Some points, each followed by its number:
(21 -25 -40 -48 -11 22 -27 -11) 0
(16 -57 13 -34 -38 3 66 -57) 1
(12 81 -40 -97 44 -56 -38 19) 2
(5 -3 -42 -77 -1 -19 -37 37) 3
(15 52 -44 -78 55 -46 -40 19) 4
(20 -51 20 -36 -25 -29 78 -54) 5
(-18 -54 127 -80 -43 -53 51 -57) 6
(2 -28 -10 -74 -3 -53 19 -23) 7
(6 -57 85 -55 -36 -6 14 -56) 8
(5 33 -34 -60 0 -35 -16 -12) 9
(-2 31 -42 -89 22 -59 -39 92) 10
(47 -60 -31 9 -32 35 18 -62) 11
(22 -20 -48 -77 -4 -35 -40 7) 12
(22 -54 69 -62 -26 -34 14 -52) 13
(14 -9 -41 -83 27 -48 -31 -13) 14
(18 -27 -40 -61 -15 14 -28 -10) 15
(27 -48 -30 -27 -34 6 -6 -57) 16
(14 8 -44 -77 56 -51 -38 10) 17
(-7 49 -28 -81 7 -54 -4 4) 18
(27 -55 -28 -12 -38 -8 4 -55) 19
(36 -21 -39 -66 1 -30 -23 -7) 20
(-5 88 -44 -88 21 -62 -43 29) 21
(31 -54 -33 -10 -34 -3 7 -58) 22
(31 -52 -28 -1 -36 16 9 -61) 23
(34 -26 -33 -29 0 -16 -2 -36) 24
(50 -49 -31 -2 -22 1 2 -51) 25
(46 -59 -39 -23 -29 69 -13 -52) 26
(13 -18 -35 -39 -20 -22 -8 -27) 27
(-4 51 -23 -73 8 -51 0 2) 28
(-12 -27 -2 -68 -21 -54 24 2) 29
(12 -34 -38 -40 -18 -32 -4 -20) 30
(44 -48 16 -62 -21 -21 -3 -53) 31
(-5 31 -40 -90 3 -57 -31 -5) 32
(-13 -12 5 -90 -14 -58 -17 18) 33
(57 -25 -44 -60 1 -14 -30 -19) 34
(55 -48 -40 -27 -19 -2 -17 -48) 35
(12 -54 -4 -55 -36 -41 46 -54) 36
(5 40 -41 -89 16 -49 -36 5) 37
(15 -2 -39 -66 -17 14 -25 -29) 38
(11 16 -42 -77 -10 -5 -39 -21) 39
(-9 -17 -7 -71 -9 -52 17 14) 40
(-16 0 89 -80 -20 -62 19 -26) 41
(47 -12 -42 -66 34 -30 -24 -9) 42
(-11 -8 54 -86 -19 -53 2 -30) 43
(11 4 -40 -72 19 -4 -34 59) 44
(43 -54 -34 -56 -16 -22 -32 -48) 45
(-5 -14 41 -77 -10 -54 -7 19) 46
(24 1 -44 -68 19 -31 -33 52) 47
(-5 50 -49 -90 9 -60 -36 1) 48
(-3 28 -42 -95 19 -52 -29 87) 49
(-5 -10 -31 -80 -5 -55 -2 23) 50
(27 -56 -15 -37 -36 31 19 -56) 51
(43 -42 -36 -46 -28 12 -30 -48) 52
(29 -49 -3 -48 -27 -25 36 -50) 53
(-8 -57 70 -66 -40 -45 24 -55) 54
(-13 5 80 -87 -14 -58 12 -33) 55
(9 -38 19 -40 -11 -44 70 -33) 56
(4 -24 -13 -67 5 -49 13 -24) 57
(-4 -11 5 -62 -15 -49 45 -33) 58
(-9 45 3 -92 5 -61 -20 -8) 59
(44 0 -40 -62 1 -21 -33 -26) 60
(34 -52 -38 -42 -23 20 -28 -49) 61
(-5 -33 102 -73 -9 -55 24 -31) 62
(17 -52 49 -13 -39 -14 26 -56) 63
(-10 14 -44 -89 3 -64 -34 31) 64
(63 -52 -27 7 -28 14 9 -55) 65
(-5 3 43 -84 6 -55 -10 54) 66
(-7 -59 97 -59 -42 -39 32 -59) 67
(-9 10 -44 -92 6 -59 -39 62) 68
(-14 12 24 -87 -16 -60 -8 -22) 69
(22 -4 -43 -69 15 -38 -32 30) 70
(-10 -19 -1 -60 -27 -49 44 -35) 71
(65 -27 -39 -46 9 -13 -17 -28) 72
(-4 -59 76 -55 -46 -49 81 -51) 73
(22 -10 -39 -61 27 -37 -24 -10) 74
(23 -11 -40 -58 -12 18 -29 -32) 75
(-7 -42 -4 -72 -27 -49 27 -29) 76
(-11 19 -47 -90 18 -64 -42 66) 77
(12 -50 2 -42 -34 -3 41 -60) 78
(1 -59 119 -69 -35 -48 28 -54) 79
(17 -56 11 -41 -49 2 51 -64) 80
(46 -13 -38 -65 35 -28 -29 -18) 81
(-2 9 -35 -93 11 -62 -36 51) 82
(-10 36 -38 -94 3 -58 -38 43) 83
(4 20 -44 -89 19 -58 -40 -6) 84
(-1 -25 -36 -77 -20 -19 -35 1) 85
(44 -55 -35 -25 -33 81 -23 -52) 86
(-12 44 8 -89 2 -54 -12 -2) 87
(-14 -11 3 -88 -3 -58 -18 28) 88
(2 -52 19 -28 -40 -34 79 -55) 89
(20 -11 -41 -79 3 -38 -32 22) 90
(18 -46 -19 -55 -21 -26 3 -55) 91
(-6 -2 -21 -83 0 -51 -14 27) 92
(39 -53 -43 -32 -33 73 -28 -56) 93
(-6 69 -45 -93 13 -62 -38 11) 94
(78 -40 -38 -46 -3 -1 -24 -48) 95
(-9 -39 73 -84 -24 -62 13 -21) 96
(29 -2 -33 -12 -3 -9 1 -31) 97
(17 -55 15 -38 -31 -28 4 -60) 98
(4 10 -36 -93 27 -58 -41 51) 99
(32 -52 -35 -19 -34 26 -4 -55) 100
(14 -23 -19 -71 6 -46 10 -24) 101
(36 -27 -35 -12 1 -10 2 -37) 102
(-11 -57 117 -65 -43 -45 51 -57) 103
(11 -52 21 -41 -25 -35 74 -56) 104
(46 -32 -42 -37 -2 60 -30 -33) 105
(62 2 -41 -62 47 -23 -32 -1) 106
(-10 -58 82 -49 -47 -43 92 -54) 107
(39 -58 -36 -21 -29 -3 -8 -55) 108
(28 -38 -42 -65 -9 -32 -30 -22) 109
(-10 -2 11 -53 -23 -58 67 -31) 110
(24 -50 -41 -40 -34 48 -23 -65) 111
(8 -34 -1 -58 -14 -45 41 -38) 112
(59 -45 -43 -39 -19 24 -19 -55) 113
(-1 19 -46 -72 -4 -38 -27 -15) 114
(0 18 -41 -90 16 -54 -38 -5) 115
New points follow, each followed by the number of its nearest point above.
(4 -55 8 -48 -41 -29 6 -56) 98
(31 -27 -43 -67 -10 -36 -31 -19) 109
(9 -10 -42 -71 -3 -7 -31 32) 3
(74 -44 -40 -43 -7 3 -21 -47) 95
(13 -25 -26 -29 -31 -18 -5 -41) 27
(10 8 -45 -75 -13 -17 -32 -24) 39
(64 -15 -41 -56 12 -14 -28 4) 34
(28 -58 21 -66 -23 -27 -9 -50) 31
(2 37 -40 -62 0 -38 -21 -7) 9
(11 11 -41 -81 -4 -42 -30 -20) 114
(15 9 -45 -87 41 -46 -40 21) 17
(41 -34 -41 -49 -1 42 -24 -37) 105
(25 -9 -37 -55 24 -33 -26 -5) 74
(13 -13 -43 -80 -4 -38 -27 19) 90
(-3 5 -36 -65 -17 -42 -21 -23) 114
(27 -52 -40 -43 -32 48 -20 -64) 111
(14 14 -43 -82 42 -45 -42 26) 17
(9 5 -41 -87 39 -48 -39 24) 17
(8 -3 -44 -73 0 -15 -33 37) 3
(87 -41 -37 -41 3 6 -25 -42) 95
(12 -31 -46 -66 -25 3 -34 -19) 15
(2 -14 -44 -83 -9 -23 -34 27) 3
(6 41 -40 -59 8 -38 -20 -5) 9
(24 15 -38 -81 56 -44 -35 14) 17
(28 -52 2 -54 -39 28 -11 -54) 51
(18 58 -41 -63 17 -5 -26 1) 9
(-4 -57 -9 -51 -41 -34 35 -58) 36
(56 -49 -39 -41 -15 27 -25 -52) 113
(-10 -14 22 -52 -23 -49 70 -33) 110
(2 -25 35 -81 8 -56 -10 -31) 43
(27 -56 25 -41 -31 35 -4 -54) 51
(28 7 -44 -73 -2 -31 -29 -28) 60
(45 6 -46 -58 13 -18 -34 -26) 60
(30 -54 22 -58 -19 -25 -3 -53) 31
(8 10 -44 -54 -10 -39 -24 -21) 114
(8 12 -36 -66 -15 -46 -26 -21) 114
(19 -5 -47 -87 36 -52 -36 -7) 14
(26 -17 -42 -70 -13 -35 -34 -33) 109
(-1 20 -46 -79 -6 -33 -30 -19) 114
(19 -54 -36 -26 -44 6 -6 -63) 16
(25 14 -46 -85 53 -46 -40 5) 17
(5 -26 -33 -43 -24 -24 -12 -38) 27
(15 -16 -21 -72 19 -46 -5 -14) 101
(57 -52 -36 -26 -23 5 -10 -47) 35
(17 -53 50 -66 -32 -35 0 -48) 13
(39 -35 -44 -61 -5 -24 -34 -21) 109
(13 -57 3 -34 -35 -23 7 -58) 98
(-7 -49 57 -67 -47 -60 42 -59) 54
(35 -61 -34 -24 -35 33 -8 -54) 100
(7 -25 -29 -44 -24 -23 -14 -45) 27
(13 -56 73 -61 -36 -39 8 -53) 13
(-11 9 14 -86 -16 -61 -16 -20) 69
(-13 -59 59 -61 -36 -56 62 -54) 73
(10 -40 -44 -67 -30 2 -33 -27) 15
(18 -1 -48 -77 43 -45 -32 5) 17
(4 40 -40 -66 3 -49 -23 -6) 9
(47 -25 -42 -60 0 -20 -31 -17) 34
(34 -50 -29 -51 -25 -25 -5 -60) 91
(41 -52 32 -37 -38 44 3 -58) 51
(-6 -62 4 -45 -36 -37 48 -58) 36
(18 -46 -4 -49 -27 -32 31 -49) 53
(-3 -33 45 -85 -11 -57 -5 -36) 43
(42 -35 -44 -49 -8 44 -21 -33) 105
(51 -60 -31 13 -31 40 8 -60) 11
(-16 -21 38 -87 -33 -54 -4 -47) 43
(12 -54 8 -42 -42 -31 0 -57) 98
(12 -52 52 -64 -33 -40 1 -48) 13
